Families of rows that turns and mirrors carry onto each other, the same ones carrying the whole set onto itself: the rest of each named row's family, in list order
5 families of 8 rows
Lavu: [ 15  -6 -22  -8 -10   7  12 -11   6 -67   1   1   9  -2  -3  -7  15 -11
  -2  -7 -15 -16  -5  28   4  16]
nin: [-13  36   2  15 -22  18 -11   2 -39   5 -27   1 -15  47  23   8 -40 -27
  19  20  43   0  -4  15 -12 -19]
tapi: [ -2   5 -31  -5  -7  15  11 -49 -18 -23  -5 -11   8  12  18  -2  -4  16
   7  38  17  -2  36  40   8   1]
Tede: [ 10  12 -11 -24   2  10 -27  12  -6 -14 -43   6 -14  26  -2  15 -43 -14
   2  -4   7 -48   3   8  -4 -18]
Gud: [ 10  -9 -12 -15   2  22  25 -24  -6 -63  11   0  -2  16 -11 -13  14 -16
   4   4 -19 -26  -6  32   7  15]
kunev: [ -8  26   5  21 -15  23  28 -28 -41 -30  19 -11 -10  50   8 -11  11 -23
  19  28  20  19 -19  33   3  13]
sakuz: [  3  -4 -43  -9  10  16   7 -30 -12 -32   5 -17  17  16  15 -13   8   9
  22  24   2   8  11  42  21  15]
bigov: [  1  16   9  -8 -26 -10   8  28 -37   1 -25  23 -27  34  10  25 -43 -33
   8  -3  18 -34 -21  28 -11  -1]
ruda: [  7  -2 -18  13 -16 -28   9 -14   8 -45 -30  47   0  23  14   1  -8  -1
  24  17  -8 -28  18  28   1 -11]
Gef: [ -5   2  -5  19  -7 -27  14  22 -22  -3 -38  23 -31  50   6  25 -19 -20
  18 -15  35 -21 -32  21  -3  -1]
Bugog: [ -9  27  -4  20 -19  20  18 -31 -27 -30  14 -13   3  29   9 -11  13  -6
  16  13  23  40 -18  36  10  17]
Konat: [-11  36  20   2 -26  32  30 -22 -31 -27  18   6   1  24  23  -2  -1  -9
  20  19   8  17  -3  45  -7   1]
podak: [ -8  36  -3  29  -5   6  -5   0 -31  -4 -27 -19 -22  64   6  17 -18  -7
   6   3  54   9 -19   1  -3  -6]
kis: [  5   1  -2   6  -5 -32  12  16 -30 -11 -34  21 -37  50  -4  19 -14 -29
  14  -3  21 -47 -31  20  -4   0]
nufi: [  7   5 -12  -7  11  14 -21  -7  17 -30 -48   8 -20  40 -13  20 -34  -4
 -10  -9   8 -37   3   4   6 -16]
guk: [  9  13   6   0 -16 -32  16  18 -20  -7 -27  24 -34  47   7  42 -26 -17
  -5   3  11 -34 -22  34   2   7]
kemap: [  0   9 -31  -8   5  13  11 -36  -9 -38   3 -22  12   2  13  -6  22  17
  10  18   8   8   5  45  13   9]
mab: [  5 -16  -5 -14 -11  36  28 -24   9 -56  -1  11  -4  10  -5   7  -6 -20
 -11  -6 -15 -18   7  37   4  11]
gires: [  0  23 -11  21 -18  24  21 -16 -28 -40  23 -18   9  40  19  -7   9 -19
  13  24  13  31 -10  31   7  21]
gozi: [ 15 -16 -30   2 -10 -30  -1  -4   1 -40 -30  19   5  13  10   2  10 -11
  25  -1   7 -46  17  12  -5  -8]
Nekig: [ 14 -11 -38   4  -5 -27 -14   3  11 -47 -35  22   5   9   8  -5   3 -15
  21   2  -5 -32  -1  21   5  -6]
voze: [  7   4  -6 -31  -1  29  13  -4   4 -53   0  19   2   5   3  -3 -18  -7
   5  -1 -30 -24  -1  41   3   3]
Mok: [  2  35  -4  29 -21   9 -18   1 -21 -10 -29  -9 -17  66  19  22 -31 -34
   0  28  35   0  -3   4  -2 -13]
pureb: [ 19 -17 -12 -19 -10  11  11 -18   2 -51   5   4  11  11 -13  -6  14 -14
  12 -16 -15 -23   3  21  10  20]
Kogi: [  3   8  -4   9 -17 -34  -3  18 -24   3 -40   7 -29  36   5  30  -9 -27
  10 -13  37 -27 -31  19  -4   0]
toma: [ -6  27  -8  28  -4   2  -9  -1 -38  -7 -33 -14 -31  66   3   8 -21 -29
   9  18  49 -16 -17  -1  -8 -14]
vefo: [-17  14 -15   3  11  17  28  -8 -54   2  -8 -23 -37  50   6  13 -22 -14
   0  21  40   0 -32  44   7  15]
gefor: [-20  14 -19  13  -3  18  23  -6 -42  -1  -8 -20 -21  32  18  15 -14 -14
   2  11  45  27 -35  51   7  17]
Pefeg: [ -9  26 -13  28 -18   4  -7   4 -37  -4 -30 -23 -23  44   9  17 -22 -26
  -4   5  61   6 -23   7  -8  -2]
Fimap: [ 11 -11 -24 -10  16   2 -15  -1  -2 -37 -43   4 -22  35 -22   1 -21 -18
   2 -10   7 -55  -7   0   3  -9]
gabi: [  5 -16 -26   3   4   1  -8  13  -1 -32 -46   7 -20  30 -13  12 -30 -22
  -3 -26  25 -41  -7  -4  -6  -7]
laman: [ 13  -7 -29   4  -1 -25   2 -14  -3 -54 -23  24   1  22   4 -15  11 -12
  28  20  -9 -46   9  19   0  -8]
revu: [-21  25  -2 -15  -3  39  21 -12 -47   8  -4  -9 -21  29  12  10 -41   1
   3  13  33  11 -12  49   1   7]
lasi: [ 12  -6 -22  -5  -1 -12 -25  11   2 -24 -48   8 -16  27 -20   8 -23 -19
   3 -26  15 -35 -18   2   7  -2]
det: [ -4  26 -24 -13   0  29   8 -27 -16 -42   0  -3  12   4  22 -14 -15  20
  11  33   1  -2  25  40  -2  -9]
naz: [ -4  10 -33  -5  14  20  16 -44 -28 -35   5 -23   2  22  10 -19  11  13
  15  39  12  -1  10  41  11   6]
vopo: [ 15  17  -8 -10 -17 -20 -12   4   0 -38 -23  39   6  18  12  -6 -17  -7
  28  11 -18 -39  10  19  -4 -15]
Zana: [ -9   8 -21  -9  -1  18  16 -11 -40  12 -10 -14 -25  44  11  23 -42 -10
  -7  25  30  10 -14  54  19  23]
Nali: [  0  20  20  11 -38  26  20 -33 -24 -17  17   2   0  45  11   5   3 -32
  16  20  10  24  -3  35   9  15]
libig: [-10  21 -16   4   6  15  30  -1 -42  -3   3 -31 -21  43  20  26  -8   0
  -3  15  38  15 -27  47   7  20]

The rest of the family of Gef: sakuz, podak, gires, gozi, pureb, gabi, libig
The rest of the family of nufi: tapi, ruda, guk, mab, Mok, Zana, Nali
The rest of the family of Kogi: Lavu, Bugog, kemap, Nekig, gefor, Pefeg, lasi
The rest of the family of kis: Gud, kunev, toma, vefo, Fimap, laman, naz

